(in the rows, 128 means zero)
R: rows in a few groups, each row roughly a mix of its group's directions:
R (103 x 15):
[[127 187 141 159  95 146 123 156 108 158 136 109  76 161 107]
 [184  99 151 147  80 157 158 117  99 147 120 152  96 120 156]
 [100 143 113 115  90  94 147 102 130 134 142 193 172 165 137]
 [117 125 108 117 123 150 114 125  89 115  73 191 177 144 129]
 [117 146 195 151 119 161 139  82  92 139 129 102  99 109 103]
 [137 149 139  65 116 104 100 120  89  78 135 130 119 177 126]
 [145 101 159 104 105 100  60 150  89 114 113 165 107 131 136]
 [ 98  94 152 137 171 127 132 153 158  81  84  94 132  92 126]
 [136  78 174 137 137 106 165 159 115 136 116 132 149  65 109]
 [ 79 161 125 150 163 139 110 156 183 147 160  97 142 136 101]
 [110 162 141 137 165 127  69 146 185  93 122 107 101 140 135]
 [116 105  85 119 124 123 191 110 129 162 131 160 182 102 120]
 [106 110 165 191 101 163 136 124 113  94 114 155  97 146  95]
 [162 110 145 122  66 123 143 113  71  94 108 146  91 132 141]
 [157 112 106 103  99 135 180  81  92 159 129 150 173 134 131]
 [139  96  95  99 103 123 132 160  79 117 110 183 165 146 106]
 [187 116 120 147 122 169 181  75  96 138 143 127 118 132 122]
 [145 120  82 115 168 127  81 153 171 117 122  73 118 129 154]
 [ 93 135 108 134 192 141 110 145 191 152 130 112 164 122 123]
 [121 107 136 174 105 165  82 152 105  79 110 154 106 132  93]
 [137 149  80 129 154 118  95 115 163  97 156 105 116 190 150]
 [ 72 158 153 133 141 107 180 148 159 111 144  85 150 152 133]
 [134  93 109 130 165  86 129 157 185 136 137 116 168  95 157]
 [128 130 207 106 106 140 120 146  77 118 103 121  94 109 112]
 [130 134 162  91 168 157  98 149 159 114  86  87 105  92 133]
 [131 134 152 134 116 164 117  71  67  94 123  96 148 136  99]
 [ 71 137 153  94 153 164 124 159 183 115 107  99 128 125 109]
 [106 115 133 157 135 130  97 180 107  54 115 126 147 125  94]
 [116 131 157 109 168  77 188 131 137 118 130  80 148 102 132]
 [166 107 115 115 125 107  73 117 106 127 176 138 127  79  87]
 [133 101 184 105 134 113 102 168 126  72 105 108 105  95 115]
 [157 114 138 134  70 122 116 130  61  81 128 154 106 133 115]
 [105 135 106 118 157 150 168  98 190 157 110 143 173 105 135]
 [134 146 107 158 153 146 122  89 114  85  76 143 180 124 159]
 [103 124 178 126 142 110 185 115 163 130 117  74  99 107 141]
 [ 73 123 124 105 155 115 114 187 184 115 115 130 105 115 149]
 [ 87 115 116 105 153 144 109 156 156 141  81 172 183 128 139]
 [ 72 150 136 110 167 112 100 169 181  91 123 132 108 121 123]
 [155  90  80 118 150  83 130 166 158  97 138 117 169 118 145]
 [158 171 113 138 137 137  75 170 107 168 126 103  92 116  96]
 [190 123 162 150  78 132 116 121 108 112 117 181 105 109 136]
 [136 134 113  64 112  80 158 107 132 129 161 114 162 131 173]
 [119 126  97  90 137 116  68 133 171 120 165  88 134 166 140]
 [154 125 157  80  88 130 119 106  61 134 118 106 128 167 142]
 [122 200  98 123 134 132 118 165 136 181 142 102 130 164 134]
 [159 117  90 110  91  99 129 140 114 153 195 120  98 162 113]
 [122 106 196 130 111 148 140 108  69 134 127 113 129 100  84]
 [140 143 136 129 133  94  90 174  95  95 151  88 121  94  82]
 [118 119  65 114 172 139 191 104 143 132 154 121 153 129 111]
 [161 117  82 134 136 154 105 114 100 146 110 199 160 151 132]
 [138 118 165  99  90 120 157 139  87 105 117 193 116  96 113]
 [128 177 155 161 113 109 151 168  76 118 138 104 107 150  89]
 [155  84 102 147  97 123 182 129  75 154 145 150 138 102 114]
 [133 114 100 120 162  96 126 158 197 102 147  83 144 115 149]
 [121 134 111  55 165 116 106 146 158 103  96 123 158  92 126]
 [120 148 110 152 178 160 169  78 130 134 152  92 142 138  89]
 [125  93 130 116 164 123 101 132 141  78 107  93 195 106 131]
 [ 90 115 145 133 137 107 134 171 124  47 114 101 158 124 123]
 [208 133 118 136 151 161  94  99 149 117 108  95 124 108 137]
 [158 113 117 135 160  90  95 127 159  72 132  84 142 109 165]
 [ 81 148 115 158 125 162  86 184 148  92 115 119 136 158 116]
 [114 123 189 164 147 114 192 125 118 114 108 103 101 115 103]
 [141 101  93 143 159  95 176 157 175 131 139 115 166  94 141]
 [144 121 174 144 123 123 158  84 131 170 147 114  71  95 104]
 [201  94 106 111 101 138 147 134 101 104 133 155  88 122 153]
 [103 130  84  88 124 114 158  96 145 157 129 143 191 156 146]
 [173  85 131 110  95  88 121 162  74 105 145 145 114 124 107]
 [111 160 101 130 148 119  94 127 197 158 136 133 109 148 179]
 [122 147  74 133 166 120 124 139 195 108 115 125 154 137 172]
 [ 82 150 174 157 141 157 120 120 140 155 128  74 102 168 136]
 [101 118 108 123 169 115 127 156 204 154 122 126 163 110 158]
 [150 159 130 167 147 136 164 113 127  57  85 116 118 104 143]
 [104 156  90 146 150 159 154  82 163 165 149 100 165 145 135]
 [137 130 141 144 157 138 149 119  75 107 146 103 124  92  55]
 [166  98  74 153 143  91 156 125 127 134 140 136 188 113 150]
 [141 120  46 107 132  99 127 109 137 138 146 123 177 159 147]
 [122 130  69 151 108  96 130 111 156 135 159 165 153 177 158]
 [147 121 105 130 103 138 152 100  86 129 125 196 159 174 148]
 [131  96 183 137 141 103 159  99 133 119 137  99  93  73 100]
 [ 83 138 126 118 148 101 160 160 140  77 129 108 187 151 144]
 [106 141  94 102 177 132 114 122 195 135 107 107 171 111 136]
 [ 95 121 169 148 126 125 117 158 150  79 122  73  95  98 103]
 [ 97 131 150 118 101 108 195  87 148 128 170 133 147 157 149]
 [150  98 149 135 102 164 176 118 133 174  95 156 134  81 148]
 [131 159 102 125 131 136 144 116 167 111 176  58  96 152 120]
 [106 182 132 124  67 120 149 147 114 122 160 113 120 183 142]
 [103 152 100 135 169 133 132  87 127 144 151  71 165 165 104]
 [175 114 101 105 100 116 157  92  71 130 135 154 170 122 109]
 [118 132  93  83 154 141 131 119 198 136 108 122 142 145 179]
 [134 102  93  89 163 135 130 113 162 141  85 141 164 124 184]
 [116 161  84 129 161 123 106 127 201 122 128 113 128 147 174]
 [ 92 117 161 131 112 151 135 133 180 109  91  84  81 119 155]
 [191 126 118 174  93 121 120  97  73 124 156 136 128 146 113]
 [148  85 110 131 127  90 134 156 111 156 113 192 171 106 145]
 [ 93 138 154 109 156 132  58 136 183 123 105 119 120 130 161]
 [118 132 157 144  77 105  73 134 106 164 120 111 139 172 161]
 [125 124  73  92 120 147  97 116 159 142 132 160 170 155 175]
 [154 102  89  96 105 119 160 116 136 150 111 177 179  96 145]
 [156  74 107 121 131  72 115 166 125 148 133 168 161 109 149]
 [139 143 153 126  99  81 174 106  82 123 185 132 134 134 103]
 [ 78 158 169 164 149 120  86 154 140 108 140  99  94 147 108]
 [111 110 146 144 169 112 109 111 180 169 144  97 163  94 160]
 [129 126  81 150 126 135 184 119 109 164 116 179 177 130 129]]

which group is each row in? (one row of each group first):
[ 93 169 178 139 161 148 103 132 165  98 126 107  83 150 123]
(113)
[133 141 113 108 128 140 122  86 177 204 166 128 115 127 144]
(93)
[100 117 183  99 105 140  97 127 117 173 165 105  95 134  93]
(73)

[132 118 118  80  77  93 139 129 109 121 122 197 154 138 148]
(113)
[123 178  87 113 106 149 121 117 143 130 159 117  82 190 125]
(73)
[108 138 184 125  96 153 147 121  98 169 146 124  78 127  87]
(73)
[158 100 124 109  83 117 127 135  51 120 146 151 125 146  91]
(73)
[161 144 116 139  96 122 167 111 101 128 183  94  79 146 101]
(73)
[182 115  83 101 111 116 130 121 156 110 113 186 150 104 154]
(113)
[119 111 110 115 121 129 164 125 111  93  92 167 177 169 175]
(93)
[155 119 122 195  83 122 113 132 144 139 145 164  96 153 168]
(113)
[104 148 108 165 165 130  94 125 204 147 121 103 151 124 140]
(113)
[ 72 145 133 142 174 129 127 162 184 120 138  87 156 127 116]
(93)
[178 125 113 102 104 132  86 114 127 127 120 105 117 181 186]
(113)
